[[136 134 138 114 129 132 135 150 138 130 125 133 148 133]
 [137 133 117 129 127 126 129 105 125 134 141 126 122 137]
 [136 134 140 114 129 133 135 154 139 129 124 134 150 133]
 [114 120 133 147 133 130 124 131 124 124 122 128 116 117]
 [135 132 117 130 127 126 128 105 125 133 140 126 120 136]]
=>
[[133 148 133 125 130 138 150 135 132 129 114 138 134 136]
 [137 122 126 141 134 125 105 129 126 127 129 117 133 137]
 [133 150 134 124 129 139 154 135 133 129 114 140 134 136]
 [117 116 128 122 124 124 131 124 130 133 147 133 120 114]
 [136 120 126 140 133 125 105 128 126 127 130 117 132 135]]

[[131 128 141 132 131 137 136 128 134]
 [135 140 128 136 134 156 144 128 145]]
=>
[[134 128 136 137 131 132 141 128 131]
 [145 128 144 156 134 136 128 140 135]]

[[114 139 137 103 149 132 139]
 [149 105 122 137 146 117 116]
 [128 135 104 154 151 147 144]
 [130 127 119 148 113 116 107]]
=>
[[139 132 149 103 137 139 114]
 [116 117 146 137 122 105 149]
 [144 147 151 154 104 135 128]
 [107 116 113 148 119 127 130]]

[[123 140 127 115 137 121 116 122 149 107 113 146 132]
 [135 135 133 122 136 127 120 137 123 118 132 132 135]
 [147 125 129 146 129 118 115 137 132 147 142 137 120]
 [137 130 125 130 131 141 141 145 108 144 145 131 136]
 [134 132 132 122 142 136 119 118 108 126 135 128 132]
 [127 137 119 129 129 123 136 144 126 133 128 132 136]]
=>
[[132 146 113 107 149 122 116 121 137 115 127 140 123]
 [135 132 132 118 123 137 120 127 136 122 133 135 135]
 [120 137 142 147 132 137 115 118 129 146 129 125 147]
 [136 131 145 144 108 145 141 141 131 130 125 130 137]
 [132 128 135 126 108 118 119 136 142 122 132 132 134]
 [136 132 128 133 126 144 136 123 129 129 119 137 127]]

[[138 137 105 128 133 129 144 117 133 112 133]
 [124 117 130 115 137 139 133 132 123 128 135]
 [128 133 125 134 112 116 130 118 145 137 126]
 [126 130 138 134 122 121 117 132 131 134 124]
 [125 129 140 136 121 122 116 132 126 136 121]
 [129 134 119 129 123 123 134 122 137 126 130]
 [131 131 122 127 137 131 132 129 120 119 128]
 [131 132 121 128 139 135 129 132 116 115 129]]
=>
[[133 112 133 117 144 129 133 128 105 137 138]
 [135 128 123 132 133 139 137 115 130 117 124]
 [126 137 145 118 130 116 112 134 125 133 128]
 [124 134 131 132 117 121 122 134 138 130 126]
 [121 136 126 132 116 122 121 136 140 129 125]
 [130 126 137 122 134 123 123 129 119 134 129]
 [128 119 120 129 132 131 137 127 122 131 131]
 [129 115 116 132 129 135 139 128 121 132 131]]

[[135 120 133 120 132 124 112 146 146 136 138 147 126 134]
 [126  98 130 138 122 116 118 124 150 129 131 118 139 129]
 [122 142 120 122 132 147 116 143 120 114 124 133 110 134]]
=>
[[134 126 147 138 136 146 146 112 124 132 120 133 120 135]
 [129 139 118 131 129 150 124 118 116 122 138 130  98 126]
 [134 110 133 124 114 120 143 116 147 132 122 120 142 122]]
---
[[142 149 123 112 135 150 121 118 136]
 [118 123 122 132 116 135 113 113 138]
 [123 114 120 149 120 135 121 128 140]
 [143 128 111 111 122 112 148 125 130]
 [108 132 145 127 107 135 113 145 106]
 [116 111 144 113 110 125 132 147 134]
 [121 146 115 150 107 119 137 137 129]]
=>
[[118 136 142 149 123 112 135 150 121]
 [113 138 118 123 122 132 116 135 113]
 [128 140 123 114 120 149 120 135 121]
 [125 130 143 128 111 111 122 112 148]
 [145 106 108 132 145 127 107 135 113]
 [147 134 116 111 144 113 110 125 132]
 [137 129 121 146 115 150 107 119 137]]

[[142 157 133 142 111 134 106 121 115 149 104]
 [111 128 107 112 142 132 115 157 147 139 145]]
=>
[[149 104 142 157 133 142 111 134 106 121 115]
 [139 145 111 128 107 112 142 132 115 157 147]]

[[131 132 122 114 122 129 116 133 109 107 107 125 108]
 [139 139 123 115 131 143 130 133 119 128 117 126 125]
 [120 127 130 149 134 124 135 134 153 145 146 121 133]
 [121 107 128 118 109 115 112 123 109 105 110 136 125]
 [122 118 139 144 136 118 135 118 145 141 147 133 142]
 [120 132 114 118 117 123 118 142 115 112 118 120 112]
 [134 141 134 144 144 138 146 119 149 153 149 126 139]]
=>
[[125 108 131 132 122 114 122 129 116 133 109 107 107]
 [126 125 139 139 123 115 131 143 130 133 119 128 117]
 [121 133 120 127 130 149 134 124 135 134 153 145 146]
 [136 125 121 107 128 118 109 115 112 123 109 105 110]
 [133 142 122 118 139 144 136 118 135 118 145 141 147]
 [120 112 120 132 114 118 117 123 118 142 115 112 118]
 [126 139 134 141 134 144 144 138 146 119 149 153 149]]

[[131 132 103 126 105 119 131 119]
 [132 117 128 134 155 126 129 111]
 [131 125 119 145 144 143 142 107]
 [135 135 125 154 113 133 145 123]
 [136 122 124 129 141 148 125 103]
 [113 136 112 125 101 118 134 127]
 [103 130 131 111 131 119 130 138]
 [136 125 128 153 130 137 148 115]
 [144 125 104 133 125 132 131 106]]
=>
[[131 119 131 132 103 126 105 119]
 [129 111 132 117 128 134 155 126]
 [142 107 131 125 119 145 144 143]
 [145 123 135 135 125 154 113 133]
 [125 103 136 122 124 129 141 148]
 [134 127 113 136 112 125 101 118]
 [130 138 103 130 131 111 131 119]
 [148 115 136 125 128 153 130 137]
 [131 106 144 125 104 133 125 132]]

[[125 141 128 119 134 132 144 152 121 140 133 131 150 133 152]
 [122 134 124 121 140 128 141 154 131 138 125 142 143 135 153]
 [133 131 122 146 135 107 123 128 146 134 111 135 117 123 125]
 [125 122 132 125 131 130 126 145 134 124 116 140 135 135 145]]
=>
[[133 152 125 141 128 119 134 132 144 152 121 140 133 131 150]
 [135 153 122 134 124 121 140 128 141 154 131 138 125 142 143]
 [123 125 133 131 122 146 135 107 123 128 146 134 111 135 117]
 [135 145 125 122 132 125 131 130 126 145 134 124 116 140 135]]

[[128 128 126 129 128 123 126 129 134 121 122 126 131 129 131]
 [138 131 131 126 138 134 122 133  98 128 126 122 114 135 107]]
=>
[[129 131 128 128 126 129 128 123 126 129 134 121 122 126 131]
 [135 107 138 131 131 126 138 134 122 133  98 128 126 122 114]]

[[110 136 108 111 131 127 125 124 133 140 134 140]
 [112 141 109 113 131 130 130 127 134 135 133 144]
 [114 138 135 146 136 123 127 141 128 131 107 107]
 [111 137 108 110 131 129 128 124 130 140 135 141]
 [121 130 138 152 134 119 126 141 129 129 104  99]
 [111 136 108 109 130 127 125 127 132 139 133 139]
 [132 139 117 139 141 142 153 118 129 139 118 137]
 [119 131 135 146 133 118 127 140 131 127 105 101]]
=>
[[134 140 110 136 108 111 131 127 125 124 133 140]
 [133 144 112 141 109 113 131 130 130 127 134 135]
 [107 107 114 138 135 146 136 123 127 141 128 131]
 [135 141 111 137 108 110 131 129 128 124 130 140]
 [104  99 121 130 138 152 134 119 126 141 129 129]
 [133 139 111 136 108 109 130 127 125 127 132 139]
 [118 137 132 139 117 139 141 142 153 118 129 139]
 [105 101 119 131 135 146 133 118 127 140 131 127]]
